rotation ticks, each row followed by its count of ticks
The counts run from 0 to 658.
[-15 -20   4  22  16 -41  31 -12  -4  17 -21 -15  -5  -4  11  -6  10  11
  26  21  15  21   9   1  13  -2  10 -12   6  13 -12  24   6   4   2  11
  -1  10  -1   5  21  24  -5   3  -3  15  -2 -22   7  14 -20  -3  14  17
   9  -4   1 -19  -2   3   4 -14   8  10  -2   3  25  25 -10 -33  34  -1
  19  18 -32   0 -23   1   9   3  20  23] -> 119
[-13  -9   0  22  15 -30  31  -2  -6   4  -2 -20 -17   9  15  -7  15  10
   3   0  23  13   0  11   5  -1  -3  -9  18  12  -9  30  -3  11  -5   3
   8  10  30  -9   4  25  -8  14 -21  -3  -6 -16  11  14 -15   1   0  19
   1  12   7 -20  -8   6   5 -36   0  13   9   8   6  23 -30 -46  33   4
  15  16 -26  13 -23  -2  11  -3  -3   8] -> 634
[-10 -14  -8  11  10 -38  19  -1 -16   6   7  -7 -28  -4  -9   5  14   9
  24  14  15  11   4   3   6  -1  -3 -20  19  22   8  14  -8   5  10  10
   3 -10   8   0  10  28  11   9 -22   3  -5 -11  -1  23 -12   5  18  24
  11  -3   6 -18 -10   0 -11 -11   1  12  10   3  17  35 -31 -26  39  -8
  10  -3 -17  15 -29   9  22  -7  -7  32] -> 426
[-22   6  -2  20  20 -35  10  -9 -11   6  -2  -8  -8  -8   2   5  10   5
   6  10  34  27 -11  11  -2   4   3 -10  26  17  -9  28  -5  13   5  -6
  15  12  14  -1   6  36   4   8  -6 -10 -12 -13   3  10 -20   7  12  18
   0  13  19  -8 -13  12   7 -19 -12  12  12  -6  14  21 -22 -42  34 -12
   6   6 -27  13 -13   4  27  -3 -10  12] -> 216
[-13   0 -16  26  17  -7   4  -1 -14  18 -11 -15  -8  -9   5   7  18  14
  22  17  34   9  -6   9   5  -1  13 -22  24  23   1  31   8  10  -8  20
   8  -2  20  -3   1  30  16   7  11  -6  -2  -9  -9   0 -14   2  26   6
   5 -10  21 -27 -21  -9  -4  -9 -12  -7  -2  10  27  21 -10 -26  43  -4
  14   3 -22  11 -13  19  14  -8   2  19] -> 514
[ -6   0   4   9  12 -40  14  -9  -9   1   3 -12  -1  -3  -5   5  15   2
   4  14  24  28  -1  19 -12   4 -13 -11  20  20  -7  26   1  11   3   5
   2  17  13  -8   0  32  -5  -5  -1  -7 -14  -8  -2  14 -29   9  25  25
   8  -4  19  -5 -13  13  -6 -22   3  13  17   1  24  37 -19 -42  31  -6
   0  12 -24   8 -10   4  24  -5   1  23] -> 476
[-16  -4   4   8  18 -10   5 -14  -5  29  -5  -8   8  -3   8  -3  26  13
   1   9  17  10   8  28   2  -4 -20 -32  24  11 -11  14   2   5  -2  14
  10 -12  17  26  30  17 -12   6 -15   0 -13  -7   7  24 -13   4  -3  -3
  15   0  15 -12  -3   4  -2 -23   2   1   2  22  12  28 -20 -39  41  -3
  17   8 -14   9 -21  17  14 -10  11  34] -> 351
[-12   8  -1   6  18 -41  16 -15 -10   8  -7  -9  -7  -3  -5   8  30  14
   2  29  26  30   3  19 -17  14 -13  -4  26  19 -10  30   1  21   6   8
   7  13  17   9  10  23  -4  -5  -4 -12 -19  -7   9  16 -20   7  -2  22
   5   8   9  -4 -16  23   5 -25  -2  10   8  -7  12  19 -19 -33  40 -12
   3   4 -30  18  -6   9  21  -2  -7  11] -> 435
[-14   4  -3  15  24 -44   6  -8   3  15  -9  -6   3 -17  15   6  13   2
  16  19  32  18   4   8  -7  -1   8   0  24   9 -12  31   1   8   9  -1
   0   8  29  -3  12  34   7   9  -3   0  -3 -29  -2   8 -18   5  11  35
   9   6  -7 -23  -3  20   3 -17  -4  19  -2  -9   5  22 -17 -35  39  -6
  12  18 -28  15 -14  -3  10   2  -8  20] -> 369
[-11 -11 -10  19   4 -29   7 -10  -6   6  -4  -9   1   6  13   3  32  13
   6   5  28  24   1  25 -11   8 -24 -19  17  14  -4  29   5   5  -2  13
  15  -9  48   4  13  28   0  -3  -2  -6  -9 -24  11   7 -19   7  -1  17
  15  -6  18 -17 -16   9   0 -22  -5  -6  -2  15   4  18 -28 -28  44  -5
  11  12  -8   8 -12  24   9 -17 -10   0] -> 372
[-15 -15  -7   7   9 -21   4 -10 -12  22   4  -4  -5   0   4   0  27  14
   3  -3  19  14  11  25  10   3 -17 -40  14  17   0  20   4   1 -10  17
   4 -15  34  11  17  15 -12  14 -18   2  -1  -7  12  14  -7   3  -2   5
  14  15  18 -19  -5  -2  -5 -34   1   0  12  21  11  31 -39 -33  37   5
  16   3 -11  12 -29  19  11 -13  10  18] -> 310
[-16  -9 -12   0  16  -9  -1 -18 -10  25 -10   2  -5   2   6  -1  29  18
   2  10  28  13   9  16 -11   3 -16 -30  16  10  -9  20   2  15   3  14
  16  -9  24  24  20  26   4  -3 -15   0  -5  -9   6  10 -10  17 -10   2
  15  11   7 -13  -6   3   5 -21  -7  -2   1   7   6  23 -38 -29  41  -1
  14  15 -15  13 -15  19  17  -4  15  23] -> 132
[-20 -11  -6  21   9 -43  19 -14  -4   7   8 -26   3  -4  15  -4  34   1
   4   1  21  32   0  10  -9   4 -11 -21   9   7  -8  40   1  -2   5   4
  13  13  10   1  21  23  -7   6 -11 -17 -13 -14  19  17 -20  -3   1  17
  16  -6  11 -14 -21  17  -5 -10  -9   2  -9  14   8  17 -21 -30  37 -19
   8  13 -15   2 -30  15   4 -12  -4   3] -> 113
[-26   3  -6  -8  12 -22  -9  -3 -10  15  -4 -14  -4 -12   3  -2  29   6
  11  13  32  25   4  18  -7   9  -3 -26  11  23 -10  30 -14  -2 -17  22
  18   2  18  -2  16  17  15   4  -4   0   1 -15  18  -1 -21 -19   4  11
   6   5  27 -28 -18  16   3 -10  -9   0   3   6  10  18 -20 -29  47   2
   6  12  -8   2 -23   5  13  -8  10   6] -> 398
[-26   5  12  -7  45 -37  16  -6  -7  19 -12  -7 -15 -18   6  -3  17  14
  14  21  15  14  14  13  -5   2  16 -17  12  28 -10  22  -3  -2   1  20
   5   2  10   9  13  21  -3   0 -15  -3   4 -12   8   2 -10   1   5   1
  12  11  -5 -25  -1  12  -4 -23   4  16  -2  15  16  29 -25 -39  33   3
  14   3 -21  20 -23   1  19  -2  17  19] -> 94
[ -9   0  -6  -9  13 -32  13  -2  -6   9   1  -6 -20   3 -12  -9  22  21
   6  -1  23  21   0  13 -16  -2 -23 -28  17  16 -16  31   3   8   2   4
  10   2  22   2  -7  23   2   2 -19 -14  -3  -5   5  21 -27   8   7  26
  11   3  -3 -18  -3   4 -10 -22   4  18   7   0  24  27 -30 -31  38   3
  -4  16 -15  11 -15   0   7  16   4  19] -> 583
[-16 -20   1  -7  18 -24  13  -6  -4  18  -7  -4  -9   6  -7  -7  19  14
  13  11  21  17 -14  12 -15   4 -11 -21  11  19 -21  33  12   5   3   1
  26   0   9  17   2  22  -4  -8  -8 -11  -5  -2   9  22 -35 -11  15  13
  17  -9  -2 -14  -9   4  -8 -21   2   7   5   1  27  26 -13 -34  35  10
  -3  23 -11   8 -19   1   4  14  16  19] -> 623
[-16 -14   0  17  18 -19   9 -26  -2  12  -5  -7  10   2  15   2  31  15
  -3   0  37  23  -6   6 -11 -14  -9 -13   9   3  -5  36   0  19  -4  11
  10   4  -2  -1  24  23   6  -3   5 -12   1 -15   7  13 -13  16   2   0
  13 -12  26 -15 -12   2   4 -11 -19   7  -6   9  21  21 -11 -38  35 -12
  19  22 -22  11 -22  14  14  -9   7  17] -> 0
[-22  -4  -1  -2  17 -31   2   4  -7  10  -7 -17 -17 -16   3  -9  22   6
  14  19  31  16   0  11   0   3   0 -26  13  24 -17  30  -8   5 -14  15
   9   4  17  -5   9  17  17   4  -5  10   3 -12  18   9 -24 -23   6  17
   1  12  14 -25 -15  11   5 -13   5   7   9   3   9  27 -21 -35  47   6
   6  18 -15  13 -19  -7   7  -4  11  -2] -> 399
[-24  -3   3   3  26 -25  11   2 -14  19  -1 -18  -1  -3  10  -2  23   4
   2  11  30  23  -4  19  -8  10   5 -21  20  23  -6  35  -7   6 -11  11
   8  12   6   5   6  18   4   8  -5 -19   1 -12  17  -1 -23 -20   4   2
   9   2  23 -18 -19  12  -5 -22  -6  -3  -2  22  14  17 -19 -46  36   0
  11   7 -12  13 -24   5  19  -8  14  12] -> 658
[-20  -2  -7   4  12 -34  15 -24 -14  25 -18   0  16   8   7   0  35  14
  14  16  21  27   2   8  -4   1 -12 -25   3  11 -11  31  14  12   6  14
  14   3   7   8   0  19  -4  -7   3 -22   4 -13   4  16 -22   8  -3  13
  13 -12   0  -7  -5   2  -7 -19 -19   3  -4   0  34  19 -14 -11  43 -23
   9   8 -15   9 -12  19  17   0  12  12] -> 82
[-19 -14   0  -1  26 -35  16 -15  -5  13 -24  -5  -4 -10 -11  -2  19  10
  20  18  30  17  -2  -3 -18   0   5 -21   7  19 -11  35   5   9   5   8
  12   7  -4  11  11  28  15 -15   2  -6   2 -19   2  11 -26   6  20  12
  18 -19  -2 -17  -6  11  -1  -4 -15  11  -6  -2  26  23 -10 -27  44  -5
  12  21 -17   2 -24  10  16   2  20  30] -> 210
[-20  -3   0   9   9 -25  18 -13  -1   5   5 -25 -20  -9  16 -11  19   6
  12   3  19  10   2  12  16  -7 -19 -19  20   6 -10  12  -2   5   3  10
   9 -12  25  -8  19  15  -3   5 -23   3 -10  -9  22  17 -10   5  -2  20
   8   3   4 -29  -7  -4  -7 -19   4  13   4   4  11  26 -23 -32  42  -3
   7   7 -21  17 -34  10   9 -18   6  20] -> 375
[-22 -10   2  -2  24 -22  28  -7  -1   9  -8 -21  -4  -1   2  -9  22   5
   3   8  18  15   7  10 -12  12 -22 -17  11  10 -19  33   0   7   7  -3
   7  13   6   5  18  20  -7  -5 -21   7 -11 -14  20  14 -28  -9   1  16
  15  -2   1 -10 -16  10  -4 -23  -1   6   4  11  14  18 -18 -36  32   3
   6  23 -15   1 -31   2  11  -1  22  22] -> 27
[-18  -6  -2   2  35 -17   4 -19  -4  18  -4 -10  -8 -11   4  -3  20  11
   2   5  29  14  -6   7   4  -7 -13  -7  21  12 -14  18  10  -9  10  -2
  19  -8  13   7   7  32   2  13 -13  -7  -2  -6  -3  14 -15  12  27  10
  16  -5 -17 -14   4  -7 -16 -14   5  12  -2   0  28  28 -18 -33  39  -8
   3  12 -28  24 -15  12  13   2  13  38] -> 625
[-28  -4 -11  14  17 -35  10  -4 -12  11  -7 -13  -3  -9  18  -2  25   4
  19  13  27  21   6   5  -6  14  -2 -19  13  20   4  39  -2   0   6   9
  10   6  21  -2  15  24  11  10  -4  -9  -9 -26  18   2 -14 -11   8  21
  15  -6   4 -28 -22  17  -3 -13 -13  -3  -9  18   1  16 -15 -29  40  -8
   8  -2  -5   5 -28  18  12 -16  -3   7] -> 72
[-25  12   3   7  15 -31   1 -10  -3  20  -7 -18  12 -11   1  -7  20  13
   7  10  31  20  -3  23  -7  -6 -14 -30  35   2 -22  23 -11   7   1  18
   7  -2  18  10   8  14  -8  14  -1 -22  -6 -19  10  10 -18 -11   3  19
   8  -6  16 -15 -12  17   0 -10 -18   8  -7   8  18   8  -6 -27  55  -8
   3  14 -10   0  -8  10  20   0   1  15] -> 21
[-23  -6  11  -2  33 -30  17   1  -9  16 -14  -6 -15  -8   4 -13  20  14
   8  12  10  19   8  17  -9   0   8 -26   8  18 -15  25  -4  -4  -5  18
  12   5   9  13  11  23  -1  -2 -13  -8   9 -16  16   1 -19   0  -7  -1
  15   7   4 -17   0  17   0 -26  -4   8  -2  19  14  20 -26 -42  37   8
  10  13 -19  15 -22   0  17   2  19  14] -> 93
[-13 -11  -9   0   2 -25   6 -12  -1  37  -8  -6  12   6  -2   6  29  14
   3   7  29  18   6  14   5  -7 -17 -31  20   8 -11  36  10   9   1  14
  14 -20  16  11  15  14 -10   8  -9  -2   9 -19   8  25 -15  -3  12   5
   5 -15  10 -16   0   0  -6  -8 -14  12  -1  -1  34  21 -25 -15  49 -15
  18  24 -15   3 -25  19   2  14  15  22] -> 494
[-13   8  -4  10  17 -40   6 -15 -19  19  -3  -2  -3  -8   5  -3  26   8
  17  14  23  21   1  10   4  -8   2 -17  20  18  -2  10   9  17   7  11
  -3  -1  21  -6  -7  18   4   7  -9 -12  -4 -10  -6  18 -12   9   0  30
   1   8  -7 -18  -4   7 -13 -31  -3  10   2  -6  24  32 -22 -23  48  -6
   6  -1 -31  24 -13   5  25  -3  -3  18] -> 344
[-22 -12  10   4  23 -44  17  -3 -12  22  -9   2 -16 -10   6 -13  20  14
   9  12  19  25  15   5   0   5  -5 -27   7  18  -8  30  -9  -5 -10  15
   6  -5   0  11  21  14  -4  13 -21   1   7 -15  22  18 -17  -2  -4   9
   8  12   6 -24   2  15   5 -18  -6  16  -7   6   5  19 -25 -28  39   3
  16  -1 -14   6 -32   5  13  -8   9  12] -> 312
[-13  -3  -2  -6   7 -32  10   1  -4  16  -1 -18  -9  -7  -8   8  29   8
   9  28  24  21   0  22  -8  15  -5 -23  18  23 -15  43   7  14  -5  18
   4   1  22   5   6  14  -6  -1   3  -2 -11 -15  22  19 -31 -17   5  15
   8   5  18 -22 -24  16   2 -13   3   6   9   5  20  16 -15 -28  40  -1
  11  16 -18   7 -21   6  -1   0  17  -4] -> 139
[-20   6   0 -13  14 -39  12 -21   2  19 -14   4  14   0   9   1  26  -3
   8  19  26  14   3   8   0   5  -3 -11  20  11 -16  22  -5  15   2   7
   0   0  31 -11   9  14   1 -12  -4   5   5 -20   5   8 -16   3   0  27
   2  11   3 -18   1  16  -4 -30  -5  15  11 -11  18  32 -22 -25  38  -2
  10  16 -22  18 -22   5  23  -2   3  13] -> 43
[-12  -5   5   3  29 -35  21 -15  -5  16  -1  -9 -18  -2   5   4  29  22
  11  14  25  27   2   2 -15   2  -9  -4   3  24  -7  33   7  -1   5   9
  10  12   3 -11  -3  24  -4   3   0 -13   7  -8   4  17 -21   7  15  22
  10  -8 -19 -17  -4  -4 -17 -13  -3  17  -3   2  30  25 -10 -31  34  -9
   6  14 -28  17 -21  -1   2  13  15  17] -> 145
[  5 -26 -10   7   8 -21  -5  -9  -2  17   8 -10  -8  -5  -5   9  28  23
   9   9  27  18  -3  24  -6  -4  -8 -26   6  26  -2  31  10   2  -2  17
   6  -5   8  11  20  29   6  -1  -2   2  -4  -1   9  25 -22   0  18   5
  19 -23  16 -16 -22  -5 -11   2   9  -6   3  17  20  32 -11 -27  39  -7
   6  18 -16   5 -23  13   1   2   8  26] -> 621
[-34   1 -17   5  14 -27  12  -6 -18  15 -18 -21   0  -7  11  -4  23   5
   7   7  23  27  13   4  -2  26 -13 -23  11  15 -14  40   7  -3   5  14
  20   2  31  11  14  22  -2  11 -13   2  -8 -17  15   9 -24 -14   0  19
  10   9   7 -21 -15  12   1 -14  -1  -3   0   6  17   8 -22 -26  35  -8
   8   9  -8  -4 -18  20   9  -3  20   7] -> 551
[-20  -5  -2   1  21 -10  13 -13   2  20  -7 -21  -1  -1  13   7  24   8
  10  -2  25  -5   6  13  12  -8  -5 -23  20   7  -9  18   4   5  -7  21
  10 -16  31  -2  22  15  -4   0 -20   7   6 -21  10   3  -3   2   6   1
  15  -4   6 -28  -2  -5  -7 -28  -8   7   0  16  16  27 -30 -29  41   2
  21  14 -13  17 -35  23  11 -14   4  21] -> 157
[-20 -16 -10   9  10 -24  20 -20  -9  18 -11 -14   0   3  20   1  34  13
   3   9  24  17  17   8   3   4 -13 -26  -4  10   4  33  -4   6  -3  17
   8   2  13   0  24  17   7   7 -10   6  11 -30  19   8  -9   3   0  12
  17  -9   5 -22  -6   7  -3  -9 -22   1  -9  12  14  17 -28 -24  36  -7
  18  15  -6  -6 -39  22   4 -13   5  11] -> 637
[ -4 -25   4   7  11 -38  11 -10  -1  26 -18   5   2  10  -4  -4  24  21
  16  13  18  16  -7  15 -13  -7 -17 -25   9   5 -19  23  10   8  -6  16
  18   4   9  17   6  23 -16 -11  -2 -12  -1 -19   4  22 -28  16   9   9
  18 -17  -1  -7   4  12   0  -8  -1   9   1  13  20  21 -21 -22  39  -3
   9  27 -19   5 -11  15   5  10   6  17] -> 235
[-20   3  -7  -9  22 -19   5  -5   6   9   8 -20 -16   4 -11   8  23   9
   6  -3  24  -1  -9  15  -6  -6 -10 -20  24  15 -12  21  -4  14  -2   7
  12  -6  29  -3   0  18   4  -1 -27 -12   1 -13   1   5 -21   7   6  11
  14   1   6 -17 -12   3 -15 -23  -7  14   8   4  19  31 -32 -39  43   4
   5  16 -17  21 -21   3  17  -1  -5  27] -> 543
[-22   1 -13  21  31 -13   2  -9  -9  12  -8 -12 -13  -7  18   2  21  13
  12   4  24  14  10  12   1   3  -3  -5  15  17   2  19   9  -1   0  14
   7  -4  42  -1  14  30   6  11  -9   6 -10 -13   3  -5  -9   9   3  19
  15   5  -7 -20 -11  -1  -2 -30  12  -8  -4  18   9  16 -31 -30  47  -5
   4   5 -22  12 -15  10  14 -18   3  16] -> 70
[-20  -9 -18  -5  11 -14  -6 -16   1  33 -16  -4  21  -1   9   9  34   9
   4  13  43  17   1  18 -11  -3 -21 -19  15   6 -13  37   4  12   6   3
   6  -7  26   6  18  21   6   0  -4  -4   2 -18   4  13 -21   3   4  22
  16  -9   6 -15 -12   3  -6 -15 -14   4  -6   0  16  19 -11 -22  47 -11
  10  29 -15   6 -17  16   1   4  13  21] -> 107
[-14 -22   0  12  17 -16  28 -11 -11  12  -4 -19  -2   1  17   0  26   9
  20   6  28  13  -3  10  -3  -1  -6 -20   9  23   3  34  -2  -1  -6  13
  13   0  -3  -4  18  22  -2  -2   0  -3   2 -14  15  13 -12  -9  15   4
  16 -23  13 -21 -14  -3 -16 -14 -19  -3  -8  20  21  24  -7 -23  38  -6
  15   9 -12   8 -42  23  10 -17   4  20] -> 596
[-17 -23  -5   4  19 -29  -1 -12  -5  22 -16   2   5   2  19   7  23   4
  16  25  30  14   2  14 -11  14   7 -14   5  22  -6  34   3   6  -1   8
  15   6  20  12  20  26   6 -11   5   4   5 -23  16   3 -23  -9  -1   8
  15   7   2 -18 -19  16   3 -21  -1  -4   5   8   6  20 -25 -27  38  -2
  10  24 -17  11 -24  11   6  -4  14  -3] -> 485
